In the data rows, the value 128 means zero.
Some points:
[ 62 136 132 156  99 115 130  58 108 141 132 121 122 185  98 155 113 129
  97 152 117 122 111 141 144 124 101 115 140 148 136  83]
[168 122 177 121 129  76 130 117 181 117 167 169 109 180 131 110  91 109
  98 167 102 112 114 107  69 134 111 106 118 163 119 115]
[ 78 105  86 156 123 106 101 123 188 118 127 146 148 141 164 195 118 102
 145 137  87 165 159 172 191 201 146 159 107 136  98 178]
[144 122  84 145 116  99 102  77 132  96 110 164  62 105 165  89  93 114
 158 112  93 128 126  87 167  85 103 181 104 126 108 106]
[110  66 189 163  82 106 156 144 116 169  79  64 150 130  93 146 171  88
 185 129 156 105  86 150 131 133 105 131 159 151 102 164]
[140  94 135 131  91 116 162 177 213 170 107  77 178 143 136 146 133  84
 119 137 135 112 138 146 131 106  94 137 163 180 160 146]
[178 110 126 179 136 123 109 129 127 104 108 156 188 182 185 114 106  97
 161 138 164 152 146 172 188  85  90  63 111  93 122 179]
[ 76 157  94  91 110 160 138 126  77 166 175 104 124 107 127 125 118  83
 119 105 171  98 116  96 149 113  90 124  73 106 131  93]
[ 95 133 167 107 181 148 178 135 149 153 116 167  95 136  58 141 148 200
 128 171 173 160 153 117 167 148  99 142 194 120 150 153]
[158 154 185 106 110 159 150  90 146  98 107 111 142 152  99  87 114 139
  87 161 128 106 107 122 158 184 144 117 102 118 113  90]
[123 156  81  67 105  97 143 124 188  86 133  89 164 169  80 159 124  84
 143 118  97  95 154 117 120 169 137 100 132  87 113 170]
[145 104  99 156 169 134  64 197 142  79  79 144  80  89 110 150 118 102
 118 146 119 147  93  84 160  98 154 112 117 147  78 157]
[182 129  68 161 197 120 217  90  58  89  68 199 200 174 123 139  84  68
 190  82  96  86 208  76  76 187 128  85 205  95 207  75]
[102 168 190  97 139  62 149 102 180 134 151 104  64 116 128  84 110 132
 150  87 132 110 153 132 193 156 119  92 135 133 132 127]
[ 89 159 137  84 210 120 142 112 184 101 132  71 166 128 153 130 149 146
 167 140  78 123  87  88 140  77 106 114 149 151 127 136]
[ 94 132  86 165 156 120 105 120 164  75 101 134 102 131 102  97 170 156
  97 137 124 174 131 153 147  93 104 133  87  92 141  77]
[141 142 139  83 173 102  82 117 176  93 134 169  89 166 144 100  84 154
 151 149 156 105  89 177  82 154 113 125 154 158 141 133]
[106 168 124 132 104 173 118 136  98  92 134 100 133 107 103 185 171  73
 141  77 181 170 102  88 111 126 102 114 114 133 101 130]
[117 105 158 107 132  99 106 158 122  78 120 187 163  92 147 156 135 147
 140 108 110 118 165 180 131 197  68 171  89  95 125 190]
[124 175  78  83  92  90 101 105 102  95 123 120 127 135  97 113 198 113
  84 152 133 119 142  86 143 110  98 149 156 192 166 113]
[135  83 100 119 177 107 100  69 151 108 127 197  87  83  69 109 109  91
 129 149 133 178 141 124 144 137 146  74 110 115  85  85]
[126 149 139 161 135 131 143 166 108 177 156 118 114 108  91 175 122 116
 123 103 117 138 112  97 172 102  94 166 176 138 184 110]
[121 107  86 190 155 109 126 119 138  86  95 147 170 140  75  70  91 108
  94 110 121 154  99 141 151 142 115 154 107 146  86 134]
[179 109 172  95 171  75 150 109 140 104 109 139  77 154 160 107 118  78
 117 145 113  99 107 106 135 178 160  98 105 130 171 137]
[172 144 152 131 144  92 163 140 170 105 133 159 200 138 179 118  86 166
  74 163 110  99 106 156  97 120 179 135 148 114 124  86]
[180 162 113 137 198 135 148 114  89 121 195  85 133 152 107 140 137 169
 102  81 123  93 106 113 103  51 185 154 151 104 112 115]
[117 121  92 105  90 182 134 184  92 143 180 116  77 132 107 150 192  63
 157 150 169 200 106  98 121 119 111 162 130 152 120 111]
[187 167 176 117 174  84  87 115 104 143 158 121 127 155 118  96 125  81
 154  93  78  92 139 133 138 133 118 100 106 156 124 111]
[ 80 122 107 175  98 134  81 129 122  72  84 147 182  90 109 137  88 100
 152 112  63 145  98 109 138 146 106 177 104 160 123  72]
[156 145  97 118 146 138 131 147 182 161 157 102 151  97 112 142 114 112
 111 100 149 153 121 102 158 155 133 131  93 202 135 129]
[118 110 142 137 146 117 107  90 138  85 147 187 158  79 139 107 126 107
 178 191  90  83 121 189 154 124 116  82 106 200 112 121]
[ 95 119 176 153 173 179 147 155  79 165  80 152  92 150 134 177 180  97
 107  99  62 158 118 202 134  78 136 163 144  83 129 153]
[143 126 132 117  85 143 172 102 149 180 119 118 110  69  87 150 127 124
  79 129 147 143 122 146 150 111  87 109 137 106 166 106]
[144 124 169 100 125 140  99 125 111 106 114  94  89 142  96  95  83  93
 102 175  79  94 169 149 114 142  88  85 125 114 104  88]
[ 99 145 101  71  97 122 134 107  99 143 139  92 153 101 100  57  94  92
 143 167 162 127 106 118 110  92 130 169 106 161 139 125]
[ 91 105  73 151 107 129 134 150 109 171 103 141  91 118  91 142 143 113
  96 181 134  76 124 141 125 113  84 142 177 113 102 198]
[105  82 122 142 115  99 127 131 128  86 120 113 102 125  90 133 116 175
 120  80 112 151 120  92 122 143 133 168  93 151  99 136]
[ 91 133 119  81 124 158 139  95 147 185  85  82 106 125 122 177 113 107
 180 109 134 166 171 135 124  92 124 156 168 159 167 159]
[145 109 137 107 120 190 147 141 163 107 165 149  95 153 183 157 161 159
 116  89  82  93 107  88 116 139 163 132 166 102 146 113]
[ 76 169 183  93 134 118 122  83 140 119 135 151 141 141 133 161 122 146
  99 128 152 135  95  89  94 119 192 165 164 107 156 121]
[130 154 132 110 168 175 145 103 175 166 161 137 128 136 153 116 114 132
 165 142  99 139  68 144  90 176 128 130 109 153 128  96]
[111 149  88 123 100 165 119 191  90 142 134 109 196 108  93 165 157 141
 109 125 171 128 148  88 118 113 107 111 110 154 149 105]
[106 123  87 173 141 132 129 122 185 166 171 108 127 104 138 132 190  85
  87 112 161 110 125  90 122  96 122 115 131 193 179 129]
[179 188 107 102 127  95  94 108 149 111 103 142  81 168 186  98 131 131
 116 172 109 105 105 133  78 182 120  90  92 112 169 137]
[137  86 101 190 125 127  95  83 111 111 109 145 148  61 109  89  92  98
 159 103 167 125 150 167 104 101 128  81 107 111 108 148]
[111 137 137  86 130 154 110 140  74 138 169 105 120  88 173 152 140 146
 106  92 151 127 113 112  97 101 161 122 166 104 169 104]
[161 115 146 184  98 119  97 117 120 189 117 161 168 222 151 117  97 108
 171 141 111 167 176 160 143 118 106 110  92  76 110 172]
[ 81 146 142 116 142 173 156 173 101 138  75  98 138 150 154 155 143 174
  80  89 156 178 153 131 119 144 105  64 150 176 121 165]
[143 166 152 116  76 116 154  93 102 180  91 154 148 106 189 147 163 138
 110 138 148 137 133 192 167  75 117 127 154 191 111 158]
[128 152 138 124 118 101 105 135 109 155 152  93 103 103  72 175 143 129
 124 120 120 124 117 158  64  79 111  91 104 123 170 125]
[166 115 144 108 148 164 119 110 105 134 183 144 123 135 166 107 161 163
 104  77 113 106  96  84 115 173 161  72 162 100 142 118]
[109 102  79 174 143 101  93 122 101 163 102 175 111 156 118 121  79 139
 125 103 106  80 123 148 196 122 101 120  96  99 102 155]
[111 117  92 162 167 171 145 156 133 166  59 129  72 128 106 161 147 185
 152 124 187 127  94 127  70 111 196 160  71 123 135 161]
[142 120 159 101  94 195  89 131 170 163 159 112 188 122 166 129 119 180
 113 110  71 103 106  81 104  82 173 113 175  78 140 107]
[219 162 145 122 103 128 157 100 164 117 126  77  81 123 141 170 151 194
 110 105 135 129  89 130 102 170 127 130 170 106 107 114]
[157  69 159  95 133 122 110  95 126  97 149 148 123 160 118 107 118 116
 191 189 149  80 187 151 116 129 107  97  85 202  82 139]
[105  97 157 157 126  74  81 115  94 111 100 144 152  86 169 111 138 100
 142 126 215 177 175 111 146  96 157 159 108  71 116 156]
[148 115 101 101 113 158 110 141 174  82 136  86 103 152 149 132 117 174
  95 104 114  80 151 169  96 193 170 174 113  96 180 108]
[145 161 122 139 148 161 110 170  88 134 164  92 115  94 100 106 105  86
 129 175 182 116  59  97 158 109  82 162 148 115 148 122]
[159 120 174 100 148  77  78 129 122 110 145 128  78 166 175 119  90 119
 138 207 111 119 135 145 103 176 174 101 153 128 123  71]
[125 122 160  60  81 176 183 170  91 160 129 115 130  90  89 128 159 114
 128 109 130 107 155 123 183  98 136 110 109 143 125 100]
[109  68  93  99 142 105 180 172  83 138  82 122 153 119 135 184 159 134
 121 106  96 191  95 134  88 123 148 131 107  92 125 146]
[152 116 190 113  92 116 153 100 124  99 132  95  90 189 135  86 143 169
 139  87 138 100  95  81 106 113 181 131 149  98 139 104]
[149 134 189 131 162 123 102  86 129 108 116 127 153 118 141 108 120 111
 189 196 112  53 160 112 166 125 101  94  86 145  87 198]
[106  82  96 127 133 146 166 158 151  55 136 161 134 132 121 119 129 151
 118 113 176 177 103 132 176 110 125 140  88 103 123 128]
[108 121 130 143 125 110 182 160 155 156 138 103 149  98  96 168 164 135
 128 191 106 113 119  88 103 101  71 160 104 142 133  70]
[128 130 173 183  96 128 131 129 116 163 109 111 191 143  96 127 161 106
 138 102 165 154 139 147 104 175  91 109 224 179  74 167]
[ 89 196 170 202  71 152 206 162  74  63 194  93  83  89  89 100  54 158
  91 203  61 198 155  91 109 106 198  69  86 196 204 228]
[115 170  84 143 119 149 186 189  84  99 175 109 117 123 131 172 168 152
 114 113 168  89 107 122 104 106 186 140 135  89 124  86]
[ 99 148 129 130 118 155 125 147  85 184 142 109 117 100 100 193 113  81
 111 152 183 110  77  93 102 118 149 131  85 122 126 130]
[145 142  79  96 141 159 126 101 138 140 139  94 128  88  92 178 141 103
 118 142 153  89 186 164 127  86 126 152 157 194 118 108]
[186  91 131 116 126 153  91 116  88 151 192 141 111 177 163  67 176 176
 102 133 111 114  96 116 108 166 162 118 177 104 143 108]
[156 110  93 155  98 108  92 165 132 113 104 187  97  72 102  92  89 117
 189 116 105 156 144 160 142 110 127 146 129 137 115 163]
[133 162 163  97  59 162 134  98 163 158 163 187 151 135 121 120 161 167
 107  94  86 101  93 127  94 150 178 140 168  80 137 152]
[ 90 151 117 147 141 200 134 126 161 103 177  99 129 119 183  99 140 114
 113 158 170  92 134 133 106 140 189 107 164  71 157 102]
[124  97 150 187 163 136 106 132 102 134 112 149 107 122 168 181 132 153
 152 116 147 170 187 112 110 148  87 172  92  95  91 137]
[ 73 125 119 163 161 146 172 192 154 149  86 133  72 101 158  61 188 169
  89 105  99 108 157 121  79 134 153 189 159 115 133 137]
[116 111  79 163 119 101 109 170  96 166 102 166 170 135 141 131 130 174
 172 134 125 180 124 137 151 145 176  83  93 141  93 154]
[ 88 101 119 168 101  80 120 184 102 184  97 157 182 103 167 113 168 183
 150 129 149 148 157 103 123  89 152 113 108  85  85 140]
[138 148 185 117 136 146  96 102 149 149 125  84 149 105  94  83 140 129
 111 152 150 135 181  68 127 129  90 165 144 150 130 104]
[118 117 183  87 136 136 111 102 160 140 117 117 163 164  87  75 115 136
 100  86 125 129  92 185 124 139 125  98 108 161 175 107]
[165 136 186  90 166 110 127 124 183 105 137 157 130 170 160 107  91  74
  81 134 106 131 158 124 103 151 106  99 106 124 107  93]
[122 116  98 167 162  81 125 152  95 137 127 130 164  96 103  89 136 117
 143 105 122 173 158 203 148 171 161 189 121  79  99 161]
[128 126  80 117 114 121 163 101 128  85 129  97 107  89 183 111 128 141
 136 117  69 178 166 143 117 111  54 146  84  70 105 104]
[130  98  99 104 114 103 101  85  94 102 156  94 113 166 176 125 106 186
  96 124 101 108  83 131 108 185 152  86 197  98 151 108]
[161 102  88 108 133  97 113 117  69 139 102 129 141  99 158  83  95 147
 122 127 106 186 178 126 186 132 133 187 106 133 111 190]
[150 151 128 115 107 176 154 107 112 155 123 112 139 167 183 176 159 170
 105 153 102 101 110 138 170 159 177 155 141 159 162  83]
[153 112 102 160 103 132  96 151 117 109 114 174 149 179 165 132  74 135
 176  94 180 128 149 175 139 119 101 180 112 130 111 171]
[110 112 139 155  91  89 111 175 143 109 115 148 132 152 104 145 113 169
 200 104 130 153 164 185 191 125 129 125 104 106 111 125]
[113 159  85 107  94 111 155 104 140 176 137 129 105  92 105 140  82  97
 144 110 193 108 121 112 119  97  94 135 153 132  84 102]
Along one direction, these points spread out more than along any other. Where along it does each point below lie, from 0 to 99? The average is 50, and the first point in the table lies past the average. One standard deviation of the points above along it is 16.
[ 89 159 137  84 210 120 142 112 184 101 132  71 166 128 153 130 149 146
 167 140  78 123  87  88 140  77 106 114 149 151 127 136] 61
[156 110  93 155  98 108  92 165 132 113 104 187  97  72 102  92  89 117
 189 116 105 156 144 160 142 110 127 146 129 137 115 163] 21
[152 116 190 113  92 116 153 100 124  99 132  95  90 189 135  86 143 169
 139  87 138 100  95  81 106 113 181 131 149  98 139 104] 76
[145 161 122 139 148 161 110 170  88 134 164  92 115  94 100 106 105  86
 129 175 182 116  59  97 158 109  82 162 148 115 148 122] 54
[ 81 146 142 116 142 173 156 173 101 138  75  98 138 150 154 155 143 174
  80  89 156 178 153 131 119 144 105  64 150 176 121 165] 52
[128 126  80 117 114 121 163 101 128  85 129  97 107  89 183 111 128 141
 136 117  69 178 166 143 117 111  54 146  84  70 105 104] 40
[133 162 163  97  59 162 134  98 163 158 163 187 151 135 121 120 161 167
 107  94  86 101  93 127  94 150 178 140 168  80 137 152] 75
[143 166 152 116  76 116 154  93 102 180  91 154 148 106 189 147 163 138
 110 138 148 137 133 192 167  75 117 127 154 191 111 158] 43
[117 121  92 105  90 182 134 184  92 143 180 116  77 132 107 150 192  63
 157 150 169 200 106  98 121 119 111 162 130 152 120 111] 51
[180 162 113 137 198 135 148 114  89 121 195  85 133 152 107 140 137 169
 102  81 123  93 106 113 103  51 185 154 151 104 112 115] 73
[ 62 136 132 156  99 115 130  58 108 141 132 121 122 185  98 155 113 129
  97 152 117 122 111 141 144 124 101 115 140 148 136  83] 54
[105  82 122 142 115  99 127 131 128  86 120 113 102 125  90 133 116 175
 120  80 112 151 120  92 122 143 133 168  93 151  99 136] 42
[ 95 119 176 153 173 179 147 155  79 165  80 152  92 150 134 177 180  97
 107  99  62 158 118 202 134  78 136 163 144  83 129 153] 45
[124 175  78  83  92  90 101 105 102  95 123 120 127 135  97 113 198 113
  84 152 133 119 142  86 143 110  98 149 156 192 166 113] 58
[130  98  99 104 114 103 101  85  94 102 156  94 113 166 176 125 106 186
  96 124 101 108  83 131 108 185 152  86 197  98 151 108] 74
[219 162 145 122 103 128 157 100 164 117 126  77  81 123 141 170 151 194
 110 105 135 129  89 130 102 170 127 130 170 106 107 114] 75
